In the rows, 128 means zero.
These are runs of 8 systems, one row a step. Runs of the same system follow the same rule from any start.
run 1, W (11 x 18):
[[176 112 166 155  82 120 133 101 184  99 145 136 177 148 152 161 124 120]
 [115 117 135 128 159 149 110 132 156 120 126 173 138 131  98  63  66  87]
 [133  87 133 136 154 115 174  74 104 133  71  83 138 122  83 145 115 137]
 [157 194 107 136 140 117 164 103  98 176 159 145 116  89 134 124 126  85]
 [156 168 137 124  82 119 151 149 132  70  78 126  61 144 123 121 135 131]
 [165  87  98 136 104 106 117 181 100 118 132 118 163 125 184 128  87  96]
 [ 83 125 103 134  73 190 139 152 130 147 111 135 148  99  83 117 100 156]
 [138 121 169 151 117  89 186 115 154 130 143 128 193 110 141 112 154 169]
 [119 142 134  72 119 107 127  96 140 159 127 197 108 156 132  78  98 120]
 [170 110 134 116 118 130 129  77 171 124  62  99 134 148 136 186 105 109]
 [145 174 112 145 185 164 127 147 138 141 122 126 151  80 144 100  92  67]]
run 2, F:
[[106 149  94  99 114 150 145  75  65 174 151 145 124  84 115 148 130 122]
 [128 167 141 160 110 115 196  99 124 163 130 110 126 113  82 140 167 169]
 [164 130 121 180 111  75 158 110 146 111 175 147 112 105  85 135 111  95]
 [149  81 110 175  74 110 123 159 140 139 121 110 111 181  88 150  95 128]
 [152  84  99 135 134  97 112 201 142 151 132 117 186 109 155 142  95 130]
 [142 149 119  71 128 136 106 179 157 182  98 174 134 144 128 110  90 141]
 [162 140 166  68 137 113 154 159  83  99 101 158 144 134 148  92 137 164]
 [142 167 122  85  62 159 136 103  84  98 131 162 112 108 166 134 128 112]
 [102 150 136 156  81 191 175 122  99 103 113 106 149  89 104 122 146 156]
 [ 87 127  95 172 117 116 172  95 123 142 150 130 133  69 109  84 103  97]
 [121 134 120 185 102  92 173 120 164 166  91  94  96 165 120  98 117 124]]
run 3, L (11 x 18):
[[113 115 112 113 156  98 144 113  75  92 152 123 107  64  86 154 161 151]
 [130 130  99  73 111 141 109 120 110 121 116 133 106  88  96 207 147 161]
 [144 136 120 125 148 132 145 152 121  91 114  91 154  50 120 182 160 157]
 [106 164  96  80 137 153 115 181 107  97 109 135 103  61 120 134 143 152]
 [ 92 104 127  93 131 161 136 153 108 114  79 100 163  91 118 143 147 193]
 [ 92 142  89  89 110 124 142 141 125 123  91 105 136  59 190 133 144 147]
 [ 76 142 129 129  82 171 136 143 157  78  81 103 118 103 141 121 153 165]
 [ 84 113 118 114 149 124 134 131 105  89  65  74 101 120 178 104 151 138]
 [ 82 126 103 113 120 168  91 127 178 132  68  91 111 131 171 142 125 124]
 [ 92 147 131 168 167 135 148 130 176 129  72  67 128 118 155  96 143 127]
 [100 174 127 110 143 145 118 146 153 160  70 116  79 169 162  84 136 128]]
run 4, W (11 x 18):
[[107  77 124  79 119  92 122 108 109  65 113 143  95 111  90 148 136 165]
 [134 105  84 113 129  89 104 105 143 135 175 144 141  66 140 189 120 105]
 [ 98 153 107 118 138 122 115 154 194  96 115 143  85  75  81 136 132 144]
 [140  91 113 102 180  47 129 167 132 116 115 111 139  94 146 142 139 154]
 [105 145  80  59 131 133 100 150 115 179 121 154 107  92 116 159 127 154]
 [146 151 144 104 126 127 120 149 173  99 115 114 148  92 152 190 180 175]
 [105 131 129  71 172 126  80 172 139 103 145 169 143 102 175  95 133 133]
 [ 76  79 120  76 135 145  98  98 128 110  86 105 132 118 135 164 149 170]
 [ 94 145 116 125 168 131 104  97 159 152 171 122 157  75 178 153 163 116]
 [ 68 154 136 109 165 124 103 127 172 101 107 124  66 130 134 101 168 148]
 [120  89 109 118 173  82  91 133 121 147 123  83 119 149 190 156 154 125]]
run 5, X, 11 rows:
[[167 141 154 153 199 147 147 128  85 105  99  81 148 131 153 115 133  92]
 [148 152 112 112 159 158 141  97  58 192 143 125 157 106 135 150 127 107]
 [161 172 152 124 124 177 117 114 119 117 186 175 146 106  90 161 141 121]
 [145 114 128 157 116 108  97 129 102 108 207 168  92 167 106 120 121  91]
 [148  72 125 156 126 112 107 137 123 146 131 113 111 186  58 168 114 140]
 [171 100 105 136 143  98 122 145 184 146 101 129 153 112 105 152  64  97]
 [189 166 120 120 114  83 187 140 125 120  77 129  99 106 111 122 102 114]
 [191 127 133 100 119 114 138 137  76  80 102 104 138 119 182 171 142 121]
 [139 149  83 119  91 173 111 183  69 150 140 118 136 102 152 158 125 125]
 [130 125 139 152 113 160 136 193 101  98 174 153 176  96  92 108 127 155]
 [115  70 120 126  88  75 141 124  96 134 184 171 150 129 112 106 112 149]]
run 6, V (11 x 18):
[[133 150 143 146 128 113 199 117  64 159 149 137 149 114 108  80 140 147]
 [140 177 119 167  66 112 179 112 110 116 155 144  82 115 108 108 132 108]
 [160 104 140 160  48 130 157 139 121  89 132 152 148 145 119 103  82 112]
 [123 126 111 165 110 165 138 139 158 158 119 147 149 120  73  95  57  96]
 [160 134 132 151 130 138 173 102 112 199  82 107 144 163 105 116  90 110]
 [171 193 127 103 138 129 177 112  94 157 107 152 127 104 145  95 104  93]
 [144 167 134 123  95 153 140 137  72 103 111 147  70 169 130  82 116  99]
 [104 105 124 140 102 160 140 148  58 118 157 155 151 130 118  66 100 119]
 [ 86 145 117 185  88 172 165 108 108 172 148 120 131 128  79 102 127 134]
 [152 138 158 168  92 109 213  83 125 137 121 125 161 124 117 104 122 132]
 [162 168 123 160 102 117 163 106 158 104 125 151 103 107 119 102  84  65]]
run 7, D:
[[153 136 128 186 164 174 135 144  99 110 110  83 142 131 144 105 103  67]
 [116 136 134 138 152 133 126 143  96 174  93 101  85 210 132  86 135 131]
 [130  83 132 160  90 122 137 138  79 142 155 120 171 171 182  94 117 117]
 [ 93 150 147 115 129 109 142  98 163 156 130 163 125 155 173  52 124 121]
 [142  66 160 119 105  72 164  90 144 103 113 145 166 142 119 112 107 150]
 [144 132 113  81 157 106 138  72 142 125  90 146 134  85 160 123  85  79]
 [188 130 162 114 138 148 139  81 142 146  86 134 142 164  80 169 101 121]
 [173 141 131 150 191 150 136 124  70 112 132 119 137 112 110 116 100  67]
 [142 143 123 120 148 130 115 123  75 191 131 134  77 199  96 123 127 119]
 [144 101 126 168 101 130 117 143  83 146 203 153 158 160 137 108 108  98]
 [ 96 145 128 122 142  92 117 135 160 168 165 183 102 151 124  60 118 124]]
run 8, B:
[[ 92 123 118 125  59  87 160 126 177 144 100 135 119 136 160  90 121 156]
 [137 124 101 155  89  81 128 152 197 124 109 110 122 125 187 128 108 103]
 [150 175 111 170 140 136 121 155 190 113  91  89  92 117 143 143 121  86]
 [160 191 123 120 149 157 143 157 109 103  65  90  90 111 142 140 143 115]
 [131 162 127  77 115 151 118 120  73  91  92 127  62 144 154 135 155 127]
 [ 97 112 151 102  98 165  92 105 101  86 130 124 119 169 188 129 164 136]
 [ 57 103 135 139 148 162  85 132 136 109 148 122 142 144 184  78 141 118]
 [ 65 120 127 148 180 137 131 117 149 177 102  98 142 143 156  65 125 124]
 [123 150 117 119 174  79 159  95 134 193 105 114 126 123 176  95 127 107]
 [167 160 139 134 160  58 133 100 146 157 143 121  92 161 161 144 159 107]
 [182 138 136 149 173 110  93 153 110 129 161 102 116 161 155 177 163 109]]
run 9, B, 11 rows:
[[116 126 162 103 103 154 102 104 172 110 176 196 179 124 143 117 120 135]
 [114  80 158 147 160 107 128 172 175 102 117 137 165 140  97  79 107 155]
 [130  82  86 137 153 101 149 110 127 150  81 104 140  95 102 125  65  95]
 [153 167 130 142 115 112 181  49 144 128 128 130 116  84 104 154 131 101]
 [169 149 148 156 103  85 165 160 100  74 161 127 111 120 120 133 171 151]
 [132 101  90 158  81 142  99 182  77 122 149 115  91 159 101 151 117 123]
 [116 152 118 133  76 223 113 124 124 161 134 138 163 120 127 146 108 119]
 [111 171 159  91 114 155 142 158 159 119 119 184 150 115 129  65 122 159]
 [131  78 136 100 111  82 134 148 150 118  67 138 123 170 133  91  89 148]
 [143  92 107 138 119 112 118  76 168 105 105 114 138 113 161 152  80  65]
 [138 169 153 183 161 139 154 102 165  71 131 105 119  94 119 120 151  98]]
run 10, X (11 x 18):
[[130 151  96 154  92 155 169 109 134 181 119 108 178  70 141 145 104 111]
 [161 179 168 161  79 136 179 116 134 103 163 148 158 114 146 114 152 131]
 [144 114 148 140  77 120 117 121  91 142 174 138 133 201 180 125 152 128]
 [127 109 138 133  94 184  93 161 144 174 123 134 154 196 109 140 110 154]
 [133 113 144 131 129 144 128 151 167 127 110 170 161 144 106  64  60 108]
 [139 105 145  99 109 108 175  74  98 111  72 142 109 150 106  93  95 125]
 [138 106 121  99  94 163 117  67 125  93  79 107 132 121 158 179 111 102]
 [115 166  94 175  90 194 133 133 123 114 116  99 112 100 144 123 109  78]
 [129 125 155 203 131 151 174 125  87 110 152  92 170 124 125  98 145 122]
 [135 107 133 145 104 120 147  77 105 198 175 134 187 141 144 146 130 129]
 [156 166 154 132  70 154 124 111 184 159 155 174 142 163 108 152 125 136]]
run 11, C:
[[141 187 160 119 146 161 113  91 115 142 130 132  73 182 113 147 172 127]
 [164 106 181 152 137 146 114  89 172  97 148 123 185 148 137 170 138 122]
 [118 149 130 124 193 164  71 124 128 142 184 161 115 130  97 133 133  99]
 [126  94 147 149 143 145 131 109 168 181 119 121 179 151  64 151 110 158]
 [135 150 126  65 210 109 115 125 140 156 125 154 150  80 132 140 136 137]
 [142 142 151  78  93 158 130 124 152 140  88 168 124 152  70 145 117 174]
 [155  97 148  79 160 145 126 123  95  68 115 145 183  80 130 144 116 133]
 [125 153 116 114 107 181 132 124  63 134 141 143  98 117  59 155 139 147]
 [157 105 144 154 119 102 175 119 122 101 146 113 182  78  96 166 146 160]
 [145 157 101 111 138  82 118 141 112 119 177 170  69  95  82 148 137 121]
 [156  80 109 146  68 100 134 144 167 121 122 140 147 121  82 163  82 138]]
run 12, F, 11 rows:
[[ 79 115 105 190 128 144 110  79 137 159 164  98  95 146  97 147 141 104]
 [113  95 134 188 178  87 121 127 174 158 155  89 148 143 117 141 150 137]
 [151 108 131 128 169  88  75 126 192 150 149 151 117 168 124 150 110 101]
 [163  84 162  92 162 122  78 152 133 112 110 128 139 190 128 161 134 152]
 [145 107 125  55 153 144  73 125 103 124 142 156 158 112 159 179 133 130]
 [111 146 144  62 135 176 122  98 105 150 112 147 139 117  96 164 157 180]
 [124 135 139  98 143 104 169  64  92 114 150 147 132  72  97 145 160 151]
 [130 134 114 144  75 108 157  62 127 126 133 125  81 117  78 178 141 134]
 [144  96 106 184 114  93 153 139 138 107 136  89 130  92  77 177 130 138]
 [128  96  68 146 122  89 105 165 157 164 139 131 107 113  81 152  84 115]
 [146 103 116 111 139  71 123 209 144 161 104 125 126 151 115 129 124 174]]
run 13, C (11 x 18):
[[159 126 173 171 132 127 157 155  92 103 154 148 143 172 105  63 117 121]
 [157 101 113 136 135  95 133  81  67 182 162 129 132 158 142 141 111  89]
 [116 168 109 141  76 137 145  93 171 189 163 154 157 101 156 133 121 115]
 [108 144 152 137 146 112 156 127 171 109 131 172 137 114 114  42 101 114]
 [141 106 116 109 150 117 142  83  98 148  73 126 101 158 107 104  72  85]
 [155 170 109 120 106 173 154 100 127 161  83 105 158  93 173 157 108  95]
 [153 206 169 152 128 165 166 159 130 104 132 145 133 123 128  77 143 124]
 [186 107 168 152 145 103 148 108  78 115 138 135 126 193 107 106 115 104]
 [160 134 105 133 111 135 114  79 107 182 173 139 148 131 159 176 112  79]
 [110 169 137 162 105 155 142 130 182 162 174 167 168 104 118  91 118 123]
 [126 109 147 128 182  90 154 114 129 139 119 157 133 139  90  58  91 115]]
run 14, L (11 x 18):
[[145 136 112 110 180 148 120  75 129 108 101 120 129  76 128 152  96  66]
 [139 181 120 145 141 204 147 117 118 155  97 114 128 102  74 139 107 106]
 [146 159 110 148 134 149 162 177  57 184 109  91 131 130 122 120 135 139]
 [120 122  93 137  74 128 110 212 117 170 147 124 139 141 149 134 129 162]
 [ 90  79 121 150 103  71 136 178 155 108 152 128 146 116 138  98 139 174]
 [ 95  96 126  79 104  66 124 104 164  90 113 164  93 125 135 107 123 150]
 [150 105 162  99 124 120 137  60 170  71  75 127 134 131 135 153 119 123]
 [166 167 132 122 164 161 129  95 131  84  91 118 117 101 154 134 106  58]
 [131 156 129 150 157 220 117 138 104 140 100 110 130 136  94 117  99  94]
 [115 131  95 156 150 150 145 155  78 215 119  91 149 132 131 108 114 124]
 [108 142  96 158  62 117 138 178 144 200 148 125 130 145 137 121 132 158]]
run 15, V (11 x 18):
[[149 125  97 112 100 147 130 144  48 126 109 104 134 123 192 131 112  98]
 [ 84 176 135 119 106 200 133 172 123 119 116 141 136 109 134  78 140 155]
 [ 72  96 143 164 131  98 164 114 113 134 123 112 113 162 110  59 144 157]
 [108 123  88 165  91  97 160  82 123 146 165 117 139  77 164 129 121  94]
 [147 159 151 150  56 172 145 105 179 101  97 122 138 139 157 141 122 115]
 [127 104 160 132 169 131 128 126 172  97  98 149 156 142 127  62  81 100]
 [117 124  93 160 175 144 104 102 111 184 126  96 107 151 138 121  99  62]
 [158 168 153 114 128 176 142 114  86 163 126 118 175 140 190 134 151 123]
 [109 191 172 117 149 146 134 127 135 101 148 170  98 142 125  64 162 134]
 [110  77 133 166 117  98 116 100  81 104 184 136 102 177 124 101 132 106]
 [121 123 116 162  83 174 119 107 127 143 195 143 181  95 127 160 121 110]]
run 16, D, 11 rows:
[[129 125 155 109 125  87 149 144 119  92  91 110 123 152 204  91 161 153]
 [120 114 159  71  96 142 134  85 115  97  92 138 156 142 196 120 141 146]
 [105 127 172 105 141 169 156  46 129 111 106 135 175 106 137 113 135 137]
 [118 115 142 135 169 120 171  35 106 125 105  98 127 108  97 139 141 123]
 [147 117 116 151 148 118 123  49 105 136 131  94  99 144 129 177 132  75]
 [145 120 146 163 170 149  77  95 140 132 158 117 112 187 134 147 129  73]
 [126  88 150 148 207 115  82 149 120 141 162 123 142 181 132 106 133 118]
 [136 106 128 107 172  74 111 151 105 185 164 138 158 156 174 118 143 143]
 [169 149 158 100 118  81 137 127 138 153 177 176 164 140 174 127 150 144]
 [158 144 170  81 134  92 138 110 137  75 158 195 134 110 124 113 143 142]
 [137 109 129  53 141 116 120  91 104  98 129 178 122  89  85 157 119 141]]

Name the system that made each run.
run 17, 2 rows:
[[102 167 136 117 141 141 117 116 100 144 138 120 108 154 214  91 169 112]
 [ 89 144 159 122 161 203 100 131 110 156 133 119 143 162 120 122 169 163]]
  X
run 18, 2 rows:
[[105  89 101 116 106 141 105 185 155 137 134 160 158  99  79 128  86 155]
 [108  90 115  71 122  74 148 149 125 157  91 153 144 119 131  94 104 172]]
  F
run 19, 2 rows:
[[136 119 150 131  96 182 142 172  79  92 139 155 179 121 117  87 106 139]
 [124 108 123 136 138 116 165 111  24 146 158 124 133 126 105 109 138 136]]
  C
run 20 (2 x 18):
[[ 82 137  98 164 109 149 124  50 157 150 137 110  93 115 109 151 127  94]
 [171 108 174 129 120 143 157  77 129  92  94 109 191 132 165 146 126 119]]
  V
run 21:
[[113  74 100 127 159  53 128 126 172 137 105 119 114 117  93 132 101 136]
 [160 113 103  93 140  63 106 160 161 128  82 115  84 144 140 164 122 133]]
  F
run 22, 2 rows:
[[144 164 115 106  82 154 116 184 140  75  85 145  85 126 142 113 105 114]
 [ 92 120 115 125 118 163 132 190  74  79 109 115 131  99 145  79 125 141]]
  F
run 23, 2 rows:
[[120 169 133 165 124 182  98  89 119 149 183 126 104 155 130 157 161  97]
 [129 132 163 187 147 134 106 144 139  64 153 112  91 177 122 106 157 113]]
  W
run 24:
[[135 111 105 114 188 119 130 136  53 161 112 122 101 138  86 111 102 109]
 [157 133 104 142  92 133 124 126  81 211 166 141 133 170 132 145 108 104]]
  D
run 25 (2 x 18):
[[ 83 143 116 155 153 111 141  65 146 161 115  91  94 139 170 100 146  96]
 [136 137 144 124 109 136 131  82 119  98 131 119 153 127 227 122 141  92]]
  V
run 26, 2 rows:
[[117 109  67 125  83 138 116 145 106 205 147 127 152 110 137 163 102 128]
 [141 161 142 122 142 114 169 170 163 187 111 139 170 111 100 113 132 180]]
  F
run 27 (2 x 18):
[[ 74 148 138  98 166 141 153  81 121 109  99 123 108  80  91 111 161 160]
 [137 138 118 105 146  60 137  87 113 121 142 118 102 108 194 147 166 112]]
  W
run 28 (2 x 18):
[[146 132 100  80 130 137 144 159  63 109 109 133 133  61  98 157 122 150]
 [ 99 116 127  91  62 141 124  83 119 109 129 159  89 135  82 159 142 165]]
  B
run 29 (2 x 18):
[[ 96  77 163 137 120 114 129 121 108  73 183 155 154 129 105 104 154 166]
 [ 98 107 105 190 114 122 123  98 161 127 182 119 122  98  76 166 133 120]]
  V
run 30 (2 x 18):
[[153 103  99  88 143 107  86 128  93 108 134 147 117 129 185 130  94  70]
 [128 146 108 127 112 176 136 154  85 129  93 110  91 119  57 158 128 150]]
  X
run 31 (2 x 18):
[[170 159 100 158  64  81 181 129 117 140 121 108  97 115 143 151 129 115]
 [170 176 116 160  64 137 118 164 134 108 154 130  85 141 140 161 140 108]]
  B
run 32:
[[165 147 126  89 113  91 170  97 170 147  79 160 141 104 129 121  83 114]
 [153 137 106  92 124 139 117 113 116 116  64 137  71 148 126 124  77  78]]
  V
run 33 (2 x 18):
[[109  98 125 196 134 130  98 164 170  69 138  91 109 134 105 139 138 121]
 [107 140  87 155 142 180 146 157  97 142  88  75 141  73 118 130 113 117]]
  B
run 34, 2 rows:
[[177 144 144 166 115  94 177 139 130 124 103  73 147 127 165 157 163 145]
 [140 162  81 133 131 114  94 171 102 109 159 136  53 113 129 140 130  87]]
  B
run 35 (2 x 18):
[[140 122 156 101 107  95 159  76 194 120  95 134 167 112 156 147 134 152]
 [165 125 136 109 132 141 134  92 158  70  73 132 118 102  97 153  86  95]]
  F
run 36 (2 x 18):
[[134 140 136 102 110 193 105 129 132 152  91  99 154 147 154 187 153 159]
 [124 146 140 105 196 156 132 113 116 120 151 155 174  57  99 124 130 126]]
  F
run 37 (2 x 18):
[[101 110 142  61 162 105 120  60 116 111 114 134 127 115 171 137 160 143]
 [122 162 138 101 130 152 124  61 149  97  99 112  94 106 127 184 168 131]]
  F
run 38 (2 x 18):
[[ 86 124 105  94 217 108 113 101 125 168 111 114 120 100 147 113 131 116]
 [107 184 135  96 184 144 133  92 147 129 117 132 102  78  96 148 168 145]]
  X
run 39:
[[122 158 160  92 176 101 147 131 127  85  88 131  78 130 110  97 166 163]
 [126  64 109 104 120  91 117 110  68 106 103  91 110 149 165 160 140 135]]
  B
run 40:
[[102 136 116 126 144 118  85 183 168 117 139 142 122 135 197  76 119 104]
 [118 135 132 145 169 147 116 126 177 166  59  86 115 175 141 113 112 112]]
  B
